In the data rows, 128 means zero.
Here are some points, one per row:
[166, 79, 182, 102, 142, 115, 166, 142, 108, 151, 169, 100, 81, 131, 154, 184, 131, 59, 128, 93, 188, 77, 53, 42]
[134, 147, 160, 79, 203, 139, 69, 74, 210, 44, 77, 75, 148, 69, 158, 124, 132, 105, 142, 194, 56, 146, 104, 99]
[127, 130, 123, 135, 128, 151, 128, 106, 144, 161, 114, 157, 140, 145, 136, 133, 118, 119, 123, 124, 144, 110, 127, 165]
[126, 100, 107, 104, 150, 103, 116, 129, 104, 155, 166, 121, 37, 117, 151, 195, 153, 73, 155, 82, 177, 153, 60, 83]
[99, 136, 129, 98, 210, 117, 92, 76, 177, 0, 85, 76, 181, 94, 181, 48, 102, 112, 131, 132, 82, 118, 93, 139]
[137, 94, 135, 192, 92, 152, 136, 189, 164, 239, 173, 117, 188, 43, 171, 60, 157, 150, 255, 161, 159, 176, 134, 99]
[152, 97, 161, 39, 117, 176, 171, 105, 51, 78, 119, 157, 58, 90, 190, 27, 97, 159, 158, 209, 193, 149, 186, 99]
[113, 138, 132, 123, 103, 121, 116, 78, 106, 149, 132, 118, 130, 104, 106, 141, 137, 125, 152, 137, 137, 155, 131, 152]
[151, 102, 166, 192, 132, 113, 109, 96, 120, 165, 104, 74, 176, 155, 144, 141, 91, 148, 39, 139, 189, 123, 139, 95]
[166, 138, 187, 113, 127, 117, 114, 119, 159, 136, 164, 125, 115, 163, 116, 100, 149, 172, 117, 123, 119, 112, 130, 104]
[121, 90, 145, 126, 134, 165, 144, 140, 136, 145, 115, 119, 115, 129, 75, 177, 122, 121, 148, 126, 125, 112, 120, 132]
[136, 124, 134, 133, 115, 132, 128, 113, 132, 134, 135, 126, 110, 157, 125, 131, 139, 111, 132, 118, 134, 128, 129, 134]
[103, 136, 137, 146, 139, 119, 108, 131, 122, 123, 112, 134, 107, 156, 129, 140, 137, 150, 135, 100, 144, 160, 131, 152]
[178, 96, 71, 88, 101, 76, 98, 137, 123, 126, 78, 134, 147, 176, 126, 113, 131, 158, 156, 103, 93, 130, 117, 84]
[166, 100, 87, 110, 170, 77, 153, 158, 141, 139, 102, 183, 116, 151, 133, 116, 122, 144, 156, 124, 143, 124, 149, 141]
[118, 130, 52, 73, 146, 125, 174, 88, 161, 130, 154, 61, 149, 172, 146, 191, 122, 160, 169, 143, 182, 114, 143, 179]
[139, 96, 109, 120, 129, 159, 135, 111, 162, 110, 156, 136, 124, 147, 116, 146, 154, 134, 139, 128, 163, 90, 148, 153]
[128, 132, 138, 113, 95, 141, 124, 110, 137, 135, 135, 137, 110, 131, 118, 99, 136, 125, 121, 118, 127, 130, 130, 145]
[129, 135, 97, 156, 127, 123, 110, 142, 124, 115, 126, 134, 99, 119, 114, 113, 108, 120, 127, 138, 140, 145, 116, 159]
[102, 96, 114, 111, 119, 165, 89, 109, 96, 178, 133, 118, 128, 113, 136, 108, 155, 140, 118, 123, 133, 92, 109, 181]
[90, 117, 163, 131, 141, 135, 119, 174, 154, 157, 85, 126, 95, 122, 117, 161, 90, 137, 125, 70, 122, 119, 102, 156]
[121, 166, 157, 114, 163, 176, 152, 188, 186, 116, 117, 167, 151, 137, 101, 129, 103, 165, 108, 76, 174, 103, 135, 131]
[122, 139, 145, 130, 117, 120, 90, 115, 145, 143, 137, 144, 120, 142, 109, 139, 157, 130, 132, 129, 122, 145, 134, 119]
[0, 212, 57, 158, 110, 116, 133, 94, 102, 99, 47, 152, 93, 117, 139, 186, 156, 179, 132, 153, 124, 0, 205, 0]
[148, 101, 160, 135, 97, 170, 95, 121, 106, 133, 151, 91, 138, 118, 136, 131, 130, 140, 110, 111, 110, 84, 132, 139]
[109, 148, 117, 111, 140, 84, 246, 156, 141, 140, 130, 90, 100, 112, 88, 118, 70, 97, 133, 177, 98, 145, 101, 144]
[114, 131, 148, 119, 128, 112, 128, 130, 136, 122, 144, 131, 112, 146, 93, 117, 113, 124, 124, 152, 101, 135, 132, 131]
[125, 121, 182, 47, 125, 208, 160, 155, 108, 131, 62, 174, 61, 114, 185, 80, 97, 146, 148, 159, 122, 183, 160, 126]
[151, 78, 142, 169, 116, 169, 138, 111, 149, 132, 112, 136, 142, 120, 112, 183, 98, 107, 136, 145, 115, 86, 156, 141]
[120, 12, 164, 108, 111, 141, 160, 189, 78, 43, 104, 157, 200, 108, 74, 185, 200, 143, 138, 96, 132, 152, 156, 143]
[171, 168, 96, 172, 194, 219, 112, 209, 56, 135, 108, 18, 118, 220, 196, 154, 168, 107, 150, 129, 72, 155, 187, 119]
[100, 127, 121, 111, 148, 118, 140, 148, 111, 118, 183, 154, 149, 115, 82, 104, 113, 136, 119, 149, 124, 145, 121, 142]
[91, 194, 138, 167, 166, 152, 139, 127, 87, 129, 147, 130, 149, 170, 111, 110, 112, 101, 126, 96, 102, 137, 63, 113]
[112, 132, 140, 122, 106, 131, 117, 126, 135, 140, 113, 138, 111, 152, 116, 100, 143, 128, 122, 115, 130, 135, 117, 136]
[119, 137, 134, 132, 114, 93, 126, 158, 105, 132, 119, 133, 112, 124, 118, 118, 139, 93, 112, 147, 98, 85, 130, 125]
[135, 163, 128, 116, 86, 121, 118, 114, 139, 126, 120, 129, 126, 156, 115, 138, 140, 126, 128, 159, 97, 110, 134, 86]
[161, 111, 68, 123, 141, 114, 98, 126, 130, 117, 146, 155, 112, 132, 129, 135, 121, 145, 146, 114, 152, 134, 150, 156]
[151, 134, 91, 96, 111, 107, 120, 133, 129, 133, 108, 144, 151, 151, 128, 98, 114, 131, 142, 109, 106, 106, 129, 119]
[121, 127, 114, 114, 115, 179, 145, 116, 129, 172, 101, 166, 124, 139, 158, 142, 164, 90, 123, 118, 87, 200, 172, 146]
[53, 63, 129, 205, 43, 137, 110, 213, 221, 131, 162, 86, 163, 126, 188, 62, 78, 87, 212, 125, 190, 170, 136, 72]
[103, 137, 130, 126, 132, 104, 126, 135, 124, 114, 159, 134, 106, 134, 99, 106, 116, 111, 118, 139, 114, 136, 136, 144]
[138, 109, 152, 159, 97, 137, 178, 70, 128, 109, 118, 122, 142, 194, 112, 105, 90, 103, 128, 120, 115, 142, 130, 131]
[148, 113, 161, 108, 105, 132, 123, 153, 138, 172, 103, 92, 119, 109, 121, 113, 137, 146, 96, 135, 108, 81, 97, 138]
[132, 131, 143, 136, 113, 117, 123, 121, 139, 134, 130, 124, 117, 161, 114, 113, 133, 121, 122, 134, 122, 129, 132, 130]
[113, 146, 135, 139, 116, 123, 120, 129, 126, 132, 113, 123, 123, 137, 122, 114, 141, 134, 121, 125, 139, 138, 114, 158]
[59, 86, 114, 138, 156, 171, 41, 113, 102, 132, 124, 137, 126, 125, 92, 125, 106, 150, 141, 134, 113, 117, 107, 143]
[116, 144, 134, 145, 157, 139, 137, 111, 152, 187, 104, 184, 142, 141, 117, 158, 85, 114, 130, 178, 140, 105, 137, 175]
[149, 115, 136, 163, 155, 54, 98, 186, 64, 122, 120, 166, 122, 94, 122, 129, 150, 80, 124, 126, 97, 62, 143, 129]
[114, 78, 148, 187, 205, 139, 173, 56, 105, 172, 137, 174, 149, 113, 179, 171, 99, 112, 53, 74, 144, 181, 103, 41]
[129, 167, 130, 130, 111, 68, 149, 163, 121, 105, 90, 103, 131, 102, 128, 153, 154, 132, 124, 141, 146, 186, 107, 149]
[82, 149, 175, 65, 255, 117, 68, 146, 201, 70, 149, 120, 175, 108, 185, 108, 134, 21, 127, 228, 108, 142, 173, 140]
[137, 185, 148, 88, 121, 76, 125, 85, 33, 129, 152, 89, 174, 88, 101, 155, 50, 136, 229, 59, 71, 102, 205, 109]
[58, 111, 125, 125, 46, 124, 114, 123, 113, 84, 92, 108, 114, 92, 164, 137, 120, 146, 106, 151, 135, 153, 88, 197]
[123, 122, 120, 120, 109, 106, 137, 146, 124, 109, 132, 98, 105, 139, 97, 119, 116, 130, 114, 157, 111, 154, 119, 135]
[110, 192, 115, 109, 86, 134, 155, 140, 115, 118, 159, 135, 177, 75, 135, 118, 168, 79, 73, 138, 155, 140, 112, 147]
[206, 146, 136, 245, 115, 131, 87, 117, 140, 77, 105, 137, 58, 82, 132, 152, 72, 120, 143, 130, 151, 125, 146, 171]
[147, 128, 136, 120, 114, 121, 108, 111, 141, 148, 151, 138, 108, 153, 120, 151, 168, 109, 136, 127, 138, 143, 133, 100]
[124, 130, 99, 50, 130, 129, 121, 132, 144, 181, 109, 121, 143, 112, 127, 141, 106, 162, 154, 121, 115, 110, 105, 139]
[147, 116, 63, 107, 131, 115, 109, 138, 111, 135, 96, 155, 141, 129, 135, 117, 124, 142, 142, 103, 138, 128, 118, 147]
[155, 93, 151, 140, 108, 128, 132, 115, 137, 101, 153, 120, 139, 171, 123, 149, 133, 118, 122, 118, 136, 117, 150, 120]
[123, 141, 122, 120, 106, 107, 82, 101, 150, 150, 141, 170, 128, 138, 110, 152, 182, 122, 134, 134, 137, 181, 154, 107]
[163, 160, 66, 153, 208, 199, 168, 86, 143, 98, 86, 84, 105, 43, 0, 44, 210, 156, 137, 114, 155, 135, 108, 103]
[188, 190, 123, 88, 81, 177, 77, 170, 170, 111, 165, 112, 142, 87, 95, 179, 62, 147, 57, 120, 143, 177, 154, 81]
[143, 124, 155, 116, 129, 113, 133, 142, 142, 138, 138, 132, 118, 121, 94, 117, 129, 128, 116, 168, 102, 105, 129, 128]
[124, 144, 140, 128, 103, 121, 128, 121, 135, 129, 124, 130, 125, 161, 106, 124, 136, 123, 130, 151, 107, 115, 134, 109]
[173, 98, 113, 150, 168, 90, 101, 166, 91, 179, 100, 80, 180, 118, 104, 113, 80, 174, 25, 213, 196, 188, 122, 122]
[122, 125, 128, 143, 120, 134, 105, 106, 122, 139, 126, 127, 128, 151, 138, 124, 134, 132, 113, 104, 147, 128, 125, 143]
[121, 140, 130, 123, 127, 104, 116, 124, 126, 119, 159, 129, 107, 145, 109, 111, 123, 120, 120, 148, 113, 137, 142, 142]
[153, 130, 136, 112, 108, 129, 131, 97, 129, 139, 156, 170, 140, 108, 135, 114, 137, 108, 118, 120, 129, 126, 137, 143]
There is one direction along which these points spread out most. Take the direction at right angles to it along which they spread out most. Then take the direction at right angles to both along which they spread out most. Go by this last direction. How many in every 100 of the points above lie lower along it than each point below? Answers are rounded to whole numbers. More than half of the points above lie lower than the first one.
[116, 165, 162, 141, 131, 148, 154, 140, 118, 133, 155, 143, 155, 154, 103, 105, 162, 140, 126, 116, 121, 116, 100, 118] 62
[177, 157, 35, 90, 84, 128, 140, 163, 117, 111, 61, 182, 176, 97, 163, 104, 121, 89, 136, 60, 106, 104, 110, 121] 7
[143, 123, 133, 113, 109, 114, 134, 126, 146, 129, 141, 136, 113, 152, 112, 121, 121, 120, 132, 129, 111, 131, 150, 133] 30
[122, 76, 141, 170, 145, 99, 132, 69, 101, 127, 160, 104, 136, 160, 181, 160, 98, 116, 86, 59, 196, 116, 98, 74] 96
[95, 71, 81, 159, 162, 109, 186, 86, 180, 155, 135, 96, 72, 59, 173, 112, 179, 176, 34, 44, 18, 147, 219, 122] 64
[157, 137, 123, 143, 110, 132, 134, 114, 130, 138, 143, 101, 126, 110, 176, 143, 174, 106, 113, 142, 154, 66, 125, 175] 71
[135, 156, 126, 134, 132, 112, 134, 135, 128, 135, 119, 136, 143, 187, 128, 94, 132, 123, 125, 105, 124, 88, 135, 115] 51
[92, 139, 103, 113, 146, 94, 157, 165, 123, 111, 163, 125, 104, 118, 88, 115, 114, 108, 116, 155, 123, 153, 126, 133] 42
[122, 129, 129, 136, 132, 136, 124, 123, 127, 125, 170, 118, 119, 154, 145, 125, 127, 124, 111, 90, 166, 106, 146, 154] 77
[130, 141, 100, 178, 118, 131, 174, 168, 104, 88, 247, 204, 140, 127, 210, 165, 121, 255, 137, 155, 44, 122, 32, 116] 28
[143, 130, 71, 184, 99, 173, 174, 110, 101, 121, 132, 160, 155, 132, 118, 169, 132, 115, 148, 181, 94, 124, 38, 116] 64
[113, 175, 155, 132, 120, 134, 112, 128, 87, 104, 156, 121, 132, 103, 124, 131, 143, 124, 134, 111, 156, 118, 146, 147] 33
[152, 169, 211, 140, 144, 62, 149, 107, 142, 125, 74, 133, 157, 134, 154, 159, 177, 198, 178, 95, 153, 154, 115, 176] 41
